(in the rows, 128 means zero)
First come named moves, each a turn or a mirror, each shown by rows before and after it. For each pair of rows after them, which moves, in which order, take the first row to the second? The first pair is done for you.
z_325:
[134 120  70 125 126 103 172 140 154 122 175 142 142 110 108 151 135  78
 158 115 143] => [121 118  72 148 123  89 165 128 133 119 165 154 164 116  94 140 139  90
 137 113 158]
[129  66 143 129 111 180  84 113 181 133 115  99 171 144 141 105 154 152
 144 113 141] => [131  67 137 141 110 176  85 106 174 138 104 110 177 150 131 103 155 163
 131 114 150]
[131 173 133  71 151 176 107 102 172 111 121 136 113 139 166 132 126 145
  99 106 134] => [128 166 139 110 149 153 102  90 140 109 106 152 141 160 136 118 129 162
  64 106 167]
z_864:
[131 129 152 148 106  97 153 131 121 131 142 141 140 119 129 104 107 142
 125 144 131] => [135 134 119 138 105 116 154 146 142 122 168 133 131 121 127 138 121 115
 153 142 118]
[145 135 116 112 142 115 155 147 139 122 146 128 109 132 135 146 116 109
 162 128 112] => [137 127 146 123 141  94 148 131 111 124 118 143 118 124 141 101 103 146
 123 133 123]
[110  99 153  98 102 156 125 118 144 136 123 116 144 103 136  99 121 143
 125 121 116] => [111 106 137 101 105 168 129 124 159 135 134 103 139 110 130 124 132 129
 148 122 107]
z_126:
[132 145 118 167 124  76 129 113  78 135 116 170 149 159 110 106 116 152
  95 126 155] => [108 132 122 162 108 113 107 101  88 119 115 157 169 161  91 110 141 158
  92 128 165]
[126 139  86 165 138  78 137 136 105 124 120 172 162 164  89 156 139 119
  92 112 171] => [123 140 105 164 140  68 133 129  91 127 108 172 159 161  98 135 130 134
  76 108 171]
[158 156 125 130 148  90 134 104  49 144 127 162 105 143  81  96 101 126
  71 127 159] => [122 140 134 121 131 138  99  83  55 128 119 146 136 147  69  92 140 145
  62 135 172]
Now pairs of rows:
Between the rows of a pair lie 2 to 3 moves.
[116 121 127  64 118 149 110 115 160 121 152  93 164  98 119 122 145 150
 106 123 115] => [151 145 110 124 135  66 146 131 112 137 149 131 153 111  90 109 112 149
  88 111 135]	z_126, z_126, z_325
[113 151 135 114 130 133 117 122  98 135 102 149 101 136 123 118 143 154
  95 114 160] => [105 142 139 104 119 160 107 116 110 131 104 141 109 131 131 123 154 155
 100 119 163]	z_126, z_325, z_864
[136 108 153 151 126 117 178 151 111 157 135 155 134 121 127 149  78 125
 108 131 137] => [ 95  89 148 144 106 170 147 128 120 145 127 135 170 118 112 154 118 133
  97 142 149]	z_126, z_126
[150 110 136 192 132  75 193 125  94 113 103 160 173 136  68 127 139 147
 137 119 163] => [148 105 138 102 132 167 182 139 175 111 141 104 139 108 139 171 158 109
 210 123 101]	z_126, z_126, z_325
[114 124 104 127 111 177 118 128 156 111 148 105 136 149 104 172 166 110
 146 131 136] => [164 147 116 125 155  93 153 148 137 138 138 132  79 139 145 147  91 104
 148 113 110]	z_126, z_126, z_864
[122 156 144  96 166 159 106 132 141 128 140 125  83 103 165 107  94 148
 134 121 101] => [118 160  88 163 152 120 107 135 113 113 152 140 122 153  75 145 142 128
 114 128 161]	z_325, z_864, z_325
[ 77  62 193 152  65 201 149  86 101 108 117 116 227  65 121  42 141 209
 130 175 114] => [ 96  74 163 102  73 242 156 117 171 108 163  85 187  53 161  88 150 157
 207 172  64]	z_325, z_864
[ 82 138  92 158 125 123  78 121 147 105 129 129 143 172  99 230 139 109
  90  88 166] => [ 79 131 106 181 124 103  81 109 116 101 106 141 152 164  91 196 123 132
  67  95 171]	z_864, z_126, z_864
[129 153 116 153 101 181 166 191 138 135 173 109 155 186  56 150 160 122
 199  92 111] => [114 141 161 189 103 137 158 160  72 139 123 137 181 177  40  80 139 181
 131  99 151]	z_325, z_864
[122 120  99 152 108 117 107 111 192 127 150 136 126 142 104 130 171 110
 133  95 126] => [116 114 105 136 102 131 103 116 193 126 146 120 119 130 118 125 164 112
 142  95 114]	z_864, z_126, z_325
[123 107 147 175 106 111 141 106  97 122 111 155 148 121  95  96 110 164
 129 139 147] => [125 102 122 180  93 118 142 116 113 113 130 150 156 131  78 121 132 144
 150 143 147]	z_126, z_126, z_864
[114  91 163 119  95 164 139 113 133 122 133  98 143  78 147  79 108 149
 152 144  90] => [115  99 113 128  89 173 146 136 162 111 164  96 145 102 116 137 141 109
 188 144  95]	z_325, z_864
[ 71 107 164 101 108 179  65  89 125 117  75 115 131 171 119 102 155 171
  68 121 180] => [ 96 108 194  93 116 151  90  84 113 133  65 132 111 147 157  65 109 188
  70 116 156]	z_325, z_126, z_864
[113 139 173 186 142 105 119 101  95 135 112 146 157 131 144 101 111 148
  90 111 161] => [139 153 110 188 144 121 141 142 141 131 174 127 143 156 119 178 138  82
 155 112 149]	z_126, z_864, z_126
[ 94 150 148 132 146 145  96 148 101 117  46 137 125 101 122  72 120 137
  64 164 105] => [125 175 100 166 163  86 119 177  93 120  71 157 108 136  85 111 112  98
  75 158 126]	z_864, z_126, z_325
[120 128  95 149 123 129 119 124 130 114 150 123 133 137  83 146 162 115
 128 129 156] => [150 145 108 132 140  95 144 141 126 135 155 135  96 126 121 137 106 103
 145 117 132]	z_325, z_126
[121 113 104 112 125 167 131 143 168 110 170 116 137 129 114 167 166 103
 166 132 106] => [129 120 141 161 132  86 138 119  88 125 104 165 145 131 103  96 121 153
  81 127 146]	z_126, z_325, z_126
